[[0.516, -0.438, -0.170],
[0.955, 0.229, 0.401],
[3.390, -5.085, 4.988],
[-2.260, 3.446, -1.565],
[0.002, -1.175, -0.178],
[1.495, 0.014, -6.000],
[0.562, -2.007, -4.031],
[0.539, -0.474, -0.558]]
:
[[0.516, -0.438, -0.170],
[3.390, -5.085, 4.988],
[0.002, -1.175, -0.178],
[0.562, -2.007, -4.031]]

[[-0.570, 1.216, -0.947],
[0.199, 0.877, -0.174],
[-0.411, -1.927, 1.370],
[0.056, 2.331, -0.537],
[-1.235, 0.344, 1.655],
[-0.058, 1.547, -0.471],
[-0.707, 0.792, -1.448],
[-2.791, -1.082, 1.112],
[5.208, 2.341, -3.182],
[1.386, 1.247, 2.766]]
:
[[-0.570, 1.216, -0.947],
[-0.411, -1.927, 1.370],
[-1.235, 0.344, 1.655],
[-0.707, 0.792, -1.448],
[5.208, 2.341, -3.182]]

[[0.943, -1.218, -2.049, 0.292, 2.267, -0.982, 0.190, 1.253, 3.085, -1.884, 0.742, 0.502],
[-0.143, 0.863, 0.051, -0.245, -0.145, -0.034, -0.148, -0.079, -0.319, 0.215, -0.172, -0.107],
[-1.056, -0.844, -0.196, 0.438, -0.394, -0.207, -0.170, 0.827, 0.608, -0.236, -0.160, 0.412],
[0.482, -0.261, 0.027, -0.172, 0.219, -0.402, 0.046, -0.006, -0.745, -0.534, 0.098, 0.162],
[1.494, -2.494, 1.361, 1.477, -1.485, 2.431, 0.943, -1.167, 1.971, 1.892, 0.303, -0.015],
[-3.986, 2.138, 2.504, 1.768, -7.342, 1.121, 0.507, 0.848, -0.113, 2.791, -2.441, 0.586],
[-0.673, -0.278, -0.110, 0.343, -0.234, -0.095, 0.385, 0.134, 0.435, -0.191, 0.003, -0.186],
[-0.776, 0.084, -0.104, -0.104, -0.249, -0.192, -0.779, 0.761, -0.072, 0.108, -0.331, 0.537]]
:
[[0.943, -1.218, -2.049, 0.292, 2.267, -0.982, 0.190, 1.253, 3.085, -1.884, 0.742, 0.502],
[-1.056, -0.844, -0.196, 0.438, -0.394, -0.207, -0.170, 0.827, 0.608, -0.236, -0.160, 0.412],
[1.494, -2.494, 1.361, 1.477, -1.485, 2.431, 0.943, -1.167, 1.971, 1.892, 0.303, -0.015],
[-0.673, -0.278, -0.110, 0.343, -0.234, -0.095, 0.385, 0.134, 0.435, -0.191, 0.003, -0.186]]

[[-0.095, 1.194, 0.486, -0.678, -0.878, -0.388, 1.050, 0.116, -0.278, 0.411, 0.859, 1.279, -0.204, 0.813, 0.925],
[-0.509, 1.486, 2.840, -0.084, 1.976, -1.062, -1.240, 0.278, -0.821, -0.642, 0.536, 0.600, -1.070, -2.489, 2.136],
[-1.673, 2.061, 6.130, 0.625, 2.336, -2.366, -1.570, 0.419, -3.171, -1.597, -0.515, 2.122, -1.226, -2.175, 1.934]]
:
[[-0.095, 1.194, 0.486, -0.678, -0.878, -0.388, 1.050, 0.116, -0.278, 0.411, 0.859, 1.279, -0.204, 0.813, 0.925],
[-1.673, 2.061, 6.130, 0.625, 2.336, -2.366, -1.570, 0.419, -3.171, -1.597, -0.515, 2.122, -1.226, -2.175, 1.934]]

[[2.459, 1.296, 0.100, -0.133, 1.806, -0.361, 0.689, 1.173, 5.381],
[1.307, 0.397, 0.452, 0.052, 0.630, 0.653, 0.544, 0.581, 1.681],
[-1.657, -2.495, -1.435, 1.533, -3.980, 1.007, 0.977, -0.910, -5.775],
[2.350, -0.435, -2.270, 1.265, -1.300, -0.176, 2.050, 0.792, 3.246]]
:
[[2.459, 1.296, 0.100, -0.133, 1.806, -0.361, 0.689, 1.173, 5.381],
[-1.657, -2.495, -1.435, 1.533, -3.980, 1.007, 0.977, -0.910, -5.775]]

[[-1.123, -6.495, -0.325],
[0.425, 1.234, -0.186],
[1.565, 3.881, -0.510],
[-0.431, -3.570, 0.458],
[0.109, -2.382, 0.256],
[2.733, 2.964, -0.004]]
:
[[-1.123, -6.495, -0.325],
[1.565, 3.881, -0.510],
[0.109, -2.382, 0.256]]

[[1.334, 1.663, -5.223, 1.360, 1.717],
[-0.423, -3.247, -0.123, -4.639, -0.663],
[0.544, 1.343, 0.217, 1.843, 0.555]]
:
[[1.334, 1.663, -5.223, 1.360, 1.717],
[0.544, 1.343, 0.217, 1.843, 0.555]]

[[0.360, 0.947, 1.993, -1.423, 3.126, 3.067, -3.014, -1.025, 1.225, 2.587, -3.144],
[0.224, -2.793, -3.209, -0.636, 3.134, 0.444, 0.779, 0.458, -1.057, 5.771, 2.377],
[0.062, -2.695, -2.886, -0.562, 3.558, 0.463, 0.150, -1.556, -1.749, 6.253, 1.984],
[-4.454, 2.521, 3.427, -0.786, -2.652, -2.560, -1.056, -3.462, -4.004, -1.905, 2.428],
[-0.994, -2.790, -3.201, 0.538, 4.004, 1.851, -0.475, -2.045, -0.198, 6.427, 1.538]]
:
[[0.360, 0.947, 1.993, -1.423, 3.126, 3.067, -3.014, -1.025, 1.225, 2.587, -3.144],
[0.062, -2.695, -2.886, -0.562, 3.558, 0.463, 0.150, -1.556, -1.749, 6.253, 1.984],
[-0.994, -2.790, -3.201, 0.538, 4.004, 1.851, -0.475, -2.045, -0.198, 6.427, 1.538]]

[[4.526, 0.024, -3.709, -2.177, -3.474, -0.562, -6.002, -1.170, 2.190, -4.374, -3.426],
[2.254, -2.625, 0.993, 2.955, 1.785, -0.655, -3.160, 2.494, 2.065, 1.002, -1.223],
[-0.070, -5.440, -0.348, 3.751, -0.070, -1.487, -2.070, -1.740, -1.675, 0.557, -2.351],
[0.693, 1.338, 3.124, 3.876, 2.272, -4.314, 1.891, 1.391, -4.232, -0.319, 1.297]]
:
[[4.526, 0.024, -3.709, -2.177, -3.474, -0.562, -6.002, -1.170, 2.190, -4.374, -3.426],
[-0.070, -5.440, -0.348, 3.751, -0.070, -1.487, -2.070, -1.740, -1.675, 0.557, -2.351]]
